Small tables with named rows and columns. After each table, cells are looked up by row and column.

midakal =
	kezo	gedubo	ber	gof	veka	sugoru	fur	vuzet
rorur	83241	18549	50769	15883	70982	72455	43758	34743
nivaku	93086	33631	43565	3593	64597	70252	49687	26003
lakal	42651	68738	22853	66552	45639	32642	56134	19948
vos	64564	69283	22600	39197	45378	38441	58473	16414
duti	22490	61756	27461	91719	49655	34143	51734	25864

veka of vos is 45378
veka of rorur is 70982
fur of duti is 51734
gof of rorur is 15883
ber of duti is 27461
ber of nivaku is 43565
kezo of duti is 22490
ber of rorur is 50769
veka of duti is 49655
gedubo of rorur is 18549
fur of nivaku is 49687
sugoru of lakal is 32642
ber of vos is 22600
gof of lakal is 66552
sugoru of nivaku is 70252
sugoru of rorur is 72455
gof of vos is 39197
fur of lakal is 56134

beti =
	razag	beb	dakobe	vokobo
laritir	6.46	2.81	1.99	3.25
zis	6.33	2.63	2.07	3.23
lav	7.61	3.89	1.90	3.51
nik	4.00	5.53	2.34	8.20
nupuri	3.83	5.58	2.42	8.28
bavam	2.89	5.95	3.07	8.31
lukeru	7.83	4.35	1.95	3.57
pator	7.34	3.61	1.89	3.40
futosiz	5.36	0.94	2.32	3.37
balel	6.68	3.00	1.95	3.26
migeme	6.43	2.75	2.05	3.22
lur	7.08	3.38	1.92	3.34
ditomam	3.68	5.63	2.50	8.36

beb of nupuri is 5.58
razag of ditomam is 3.68
dakobe of migeme is 2.05
razag of lukeru is 7.83
beb of balel is 3.00
beb of pator is 3.61
vokobo of zis is 3.23
dakobe of bavam is 3.07
beb of lav is 3.89
beb of zis is 2.63
dakobe of balel is 1.95
vokobo of lur is 3.34
vokobo of ditomam is 8.36
vokobo of bavam is 8.31
dakobe of ditomam is 2.50
vokobo of pator is 3.40

veg.csv
,tef,lenura,liler,zulos
rap,0.080,-2.276,-5.913,-6.360
zakasu,2.139,0.373,-1.439,3.339
kovitis,3.561,2.173,-2.695,3.502
kevalu,-6.295,-6.051,3.531,-4.176
tatev,-1.076,1.264,0.619,-0.250
vugulug,1.993,-1.052,-5.987,-6.387
tiba,2.871,-2.385,2.387,-0.104
sidilar,-5.725,-2.665,-3.871,5.634
gop,-0.081,-0.706,0.923,-0.971
tes,-1.207,-3.592,2.614,-1.834
tup,0.991,2.212,-3.951,-8.310
ran,0.089,-1.431,-2.609,-0.908
pef,0.070,0.351,0.156,-0.580

What is the zulos of vugulug in veg? -6.387
What is the liler of tatev in veg? 0.619
What is the lenura of tes in veg? -3.592
What is the liler of vugulug in veg? -5.987
What is the tef of zakasu in veg? 2.139
What is the tef of tatev in veg? -1.076
What is the zulos of sidilar in veg? 5.634
What is the lenura of tup in veg? 2.212
What is the liler of pef in veg? 0.156
What is the tef of tes in veg? -1.207
What is the zulos of kovitis in veg? 3.502
What is the liler of sidilar in veg? -3.871
What is the tef of gop in veg? -0.081
What is the zulos of tup in veg? -8.310
Row with the largest zulos: sidilar

Table nepid
	dipaget	muteg	romo	dusiv	miper	bup	pul	vosate	kosorav
zelel	12	82	16	193	194	238	120	193	88
detelu	58	155	104	161	232	162	80	24	90
boguk	46	233	187	64	76	155	76	83	63
zopali	175	140	189	209	124	199	146	130	11
gogemub	223	38	105	157	213	22	190	8	30
mir	169	220	154	114	239	68	165	116	181
feza	197	227	192	178	25	124	194	232	190
sube	203	194	113	214	211	12	41	117	83
losomos	51	204	172	52	87	67	24	130	13
vamugu	180	81	68	216	220	175	68	220	21
fipe	212	36	220	181	37	99	234	36	156
kato	180	22	21	172	106	149	223	184	116
zerufa	195	77	138	12	25	115	194	182	69
fabobit	11	238	103	239	73	238	106	82	13

kato, miper -> 106
gogemub, vosate -> 8
sube, vosate -> 117
zelel, miper -> 194
fipe, pul -> 234
vamugu, miper -> 220
vamugu, kosorav -> 21
Which row has the largest muteg? fabobit

popa =
|  | gev | lopoteb | vabatak |
|---|---|---|---|
| nodebu | 62 | 34 | 85 |
| mev | 59 | 33 | 179 |
| vam | 238 | 133 | 39 |
| zufu | 93 | 52 | 154 |
| rus | 159 | 89 | 90 |
| fesegeg | 89 | 49 | 163 |
| lir | 62 | 34 | 87 |

zufu, lopoteb -> 52
nodebu, vabatak -> 85
fesegeg, vabatak -> 163
lir, vabatak -> 87
lir, gev -> 62
rus, lopoteb -> 89
rus, gev -> 159
mev, lopoteb -> 33
mev, vabatak -> 179
nodebu, gev -> 62
mev, gev -> 59
rus, vabatak -> 90
zufu, gev -> 93
Which row has the largest gev? vam

bib
|  | ridi | tun | bagi | vezega | zoludob | sif | zene |
|---|---|---|---|---|---|---|---|
| vudarak | -16144 | -10601 | -10407 | -5694 | -11313 | -14580 | -11989 |
| bokifo | 1010 | -18210 | -351 | -23404 | -17846 | -18098 | -10619 |
| muge | -4994 | -12050 | -9111 | -17477 | -11109 | -13055 | -12078 |
| fezesa | -24309 | 55573 | -77826 | 8982 | 39580 | -5519 | -31824 |
| topog | -9697 | -11200 | -9541 | -12475 | -6509 | -13008 | -13908 |
| monivig | -37545 | -24564 | -27591 | 5529 | -55124 | 24497 | 17904 |

What is the ridi of muge in bib? -4994
What is the zene of monivig in bib? 17904
What is the bagi of topog in bib? -9541
What is the bagi of vudarak in bib? -10407
What is the zoludob of topog in bib? -6509
What is the zene of fezesa in bib? -31824
What is the sif of bokifo in bib? -18098
What is the vezega of monivig in bib? 5529
What is the sif of topog in bib? -13008
What is the tun of muge in bib? -12050
What is the zoludob of monivig in bib? -55124
What is the vezega of fezesa in bib? 8982
What is the vezega of muge in bib? -17477
What is the zoludob of muge in bib? -11109
What is the ridi of bokifo in bib? 1010
What is the tun of monivig in bib? -24564
Which row has the largest zoludob? fezesa

